Turns in one plane each, and the order they were made in; the first pair answered
turn Nazo:
[-37 -49  19   2 -18 -27  -7   2   2  28   9   3  19 -16  23 -11   9  23
 -28   9] |-> [ 13 -45  24 -36   0 -21  12 -17  -8  46   6  10   2  12  -7  41  10  14
 -11  11]
[ 12   8  -8 -10   5  11  -1  -8   4  19   0  -1  -7   4  -4   2  -3 -12
   4  -5] |-> [ 10   8 -10   2  15   7   1   6   5  -7  18   2   6  -3   4 -11 -13   1
   6   0]
[  2  20  -8  26  25  28   1  -4  23  11   5   6  -1 -15  -1 -20  -7  12
  14 -39] |-> [ 16  20  -9  17  35  28   6  -4  22  19   3   4  -1   1 -15  -4 -10   7
  22 -32]
[ 32  15   5 -16  31 -22 -13   3 -22 -35   8  -5  -6  20   4   2   2   9
 -11  30] |-> [-35  17  23   3  -9  -9 -40  -7   9 -11 -22 -23 -14 -14  12 -29   3   3
 -19  -1]
turn pofa:
[ 42 -13  -5  -5  18 -21  18 -12 -19 -21   3   5  -2  34 -34  22 -15  -7
  -5  35] |-> [  3 -53  -3   3  -6 -43   8  -6 -32  13   8  -5   7   4  -9  27  -2   3
 -33  39]
[-49 -19  15  11 -41  -6 -32   1  -5  24 -27 -30 -14 -23  12  -6  17   7
 -35   2] |-> [-15  48  31 -10 -16  25 -32 -17  18  -3 -45 -30 -34   7 -26  -1   0 -17
  -3  -5]
[ -2  15 -16   9   5  20  16   7  26 -10   2   9  19 -10  -2 -21  -2  -7
  19 -16] |-> [  2   5 -17  12   9  18  17  12  17 -20  12  15  30  -8   6 -22 -10  -1
  19  -7]
[-29  -8  18  -5 -30 -18  -5  -6   3   4   0 -15 -31  19 -12   0 -20 -12
 -21  13] |-> [ -4   4  16 -14 -20 -12   4  -8  12  -7   7 -11 -35  24 -22  -1 -27 -17
 -13  14]
turn kipi:
[ 33 -16 -31  -8 -39  -1   1 -18   7  66  -5  -2 -10   9   9  12  -8   4
   5 -39] |-> [ 62  12 -34 -16 -17   9  -4 -18  15  46   0  11 -11  23  -7  14 -12  -4
  23 -36]
[  6  32  10   5  -8  -3  13 -14  17   0   4   0  -3  -8 -12  21 -16  -1
  -8 -10] |-> [  2  30  15   6  -7 -12  11 -12  10   0   1   0  -8 -11 -10  19 -13  -3
 -11 -12]
[ 39  34  -9 -30   5   7  22 -25  -6   2   3  12 -12  23 -28  28   7 -20
  23  -8] |-> [ 20  55   6 -26  12   3  -6 -11  -3 -34  -5  -3 -17  17 -23   7   2 -18
  17  -1]
Then:
Between the rows of a pair lie 2 to 3 turns.
[-46 -56   3  23 -23 -12  -1  38   4   6  -3   0  26 -64  34 -16  23  -5
 -10  -4] |-> [-15 -16   3  22  14  -5   0  53   4 -62  20  15  42 -52  28 -38  11   3
   6  12]	Nazo, kipi, Nazo
[ 14   6  24  -9  15  -1  -4  -2 -10 -34  13   5  -6  12  12  -8  22  14
  -7  38] |-> [ -2  17  26 -11 -15  23  -2 -24  25   4 -21   0 -29   9   5  -5  12  -6
   0   7]	Nazo, kipi, pofa
[ 59  14   4 -31  31  -4   7 -14 -18  -6   3  13 -19  30 -35  27 -11  -5
  26  14] |-> [-23  43  27  10  17 -10 -51   4   9 -48 -20 -18 -11 -10   6 -40 -14   1
   1   0]	kipi, Nazo
[-57 -11  26   8 -28  -5 -16 -12   5  36 -33 -15  -7 -14  47 -30  24  -1
 -28 -15] |-> [-36  15  34  14  10 -13 -34  12  -8 -35 -13  -8   9 -11  46 -53  17  15
 -21   7]	Nazo, kipi, Nazo
[ 47 -26  -9 -33  30 -11  39 -26 -27  45  22  -8 -28  22 -21  39   8  16
  -5   5] |-> [-42  17   5  34  25 -10 -26  17   0 -35  18 -24   3 -30  23 -61  -3  39
 -16  -1]	kipi, Nazo
[ 24  34   1 -12  31  24   6 -14  13 -35   3   9   1  16 -21  -1 -19  -3
  13 -10] |-> [ -7 -34  -8 -20 -14  -7  10 -28 -13  43  -1  -4 -10   1  -1  26   2   3
 -20 -11]	pofa, pofa, Nazo
[ 53  34  -4  -4  21 -13  35  -2   6 -32   5  26 -12   0 -29  11 -28 -11
  34  -2] |-> [ 22 -43 -14  12 -20 -36  48   3 -12  35   7  28  10 -23   6  19 -18   7
   6  -7]	pofa, pofa, kipi
[ 49  -4 -12 -10  24  36  48  12  23  20  24  14   9  22 -34  21 -11 -21
  24  -4] |-> [ 23  -1 -24  23  32  24  35  42  12 -20  37  12  35  -5  -5 -18 -19   3
  14   8]	Nazo, Nazo, Nazo
[ 20  -9   2 -14 -14  -4  24  -6 -20  15  24  25  27  -2   0  14 -20  16
 -23  -7] |-> [ -4  28  18 -11   0   2 -14  -7  -4 -41   5  13  21   0   5 -13 -27  17
 -23   4]	kipi, kipi, kipi
[-25  38   5  32 -13  21 -14  23  13 -34   1   4  27 -32  11 -19  15  -3
  -1 -23] |-> [  5 -10 -15  30 -21  16  32  18  -5  18   8  21  30 -36   7  15  20  -4
   5 -30]	kipi, kipi, kipi
[ 40  -3  -8  -5  25  18  32  -5   7   4   1  30   5  12 -21  21  -5  -1
  31  12] |-> [-21 -40 -17  31 -15  -4  12  -1   9  28  -5   6  18 -21  16   2   7  13
   1   1]	pofa, Nazo
[-28  51  22 -20   9  24 -30 -47  18 -34 -27 -11 -25  37  -8 -20 -10 -15
   7 -21] |-> [ -1  18  27 -33  32 -20 -32 -29 -22 -62 -12 -12 -10  49  -4  -1  17  -2
 -11  19]	kipi, Nazo, kipi
[ -1 -17  -3  19  -1   5  47  28  10  15  19  12  22 -12  -3  -8 -18   9
 -17   0] |-> [ -4  24  10  22  22  11  17  27  15 -27   6   1  15 -17  -7 -30 -24   3
  -7   6]	kipi, kipi, kipi
[ 17 -31   9 -33  -3 -28   4 -24 -19  29  -7 -11 -24  21  -7  42   9   2
 -18  12] |-> [  8 -39   1 -31 -17 -16  15 -24  -7  57  -8 -12 -22   9  -6  35   9  -6
   0  -4]	Nazo, Nazo, kipi
[-52 -37  15  24 -31 -40 -43   5 -15   7 -17 -26  -8 -20  26  -3  20  13
 -29   0] |-> [-51  -9  24   5 -42  -6 -44 -25  20  34 -47 -29 -31 -11   3  -1   9 -15
 -20 -24]	pofa, kipi
[ 22  -6 -10 -20  27  11  39  30   6  -8   2  15 -42   7  -6  17   6 -38
  -4  -6] |-> [-33  -1   0  -2  -1  18  17  30  19   3 -20  -3 -48 -18  16  -9   2 -36
  -9 -33]	pofa, Nazo, pofa
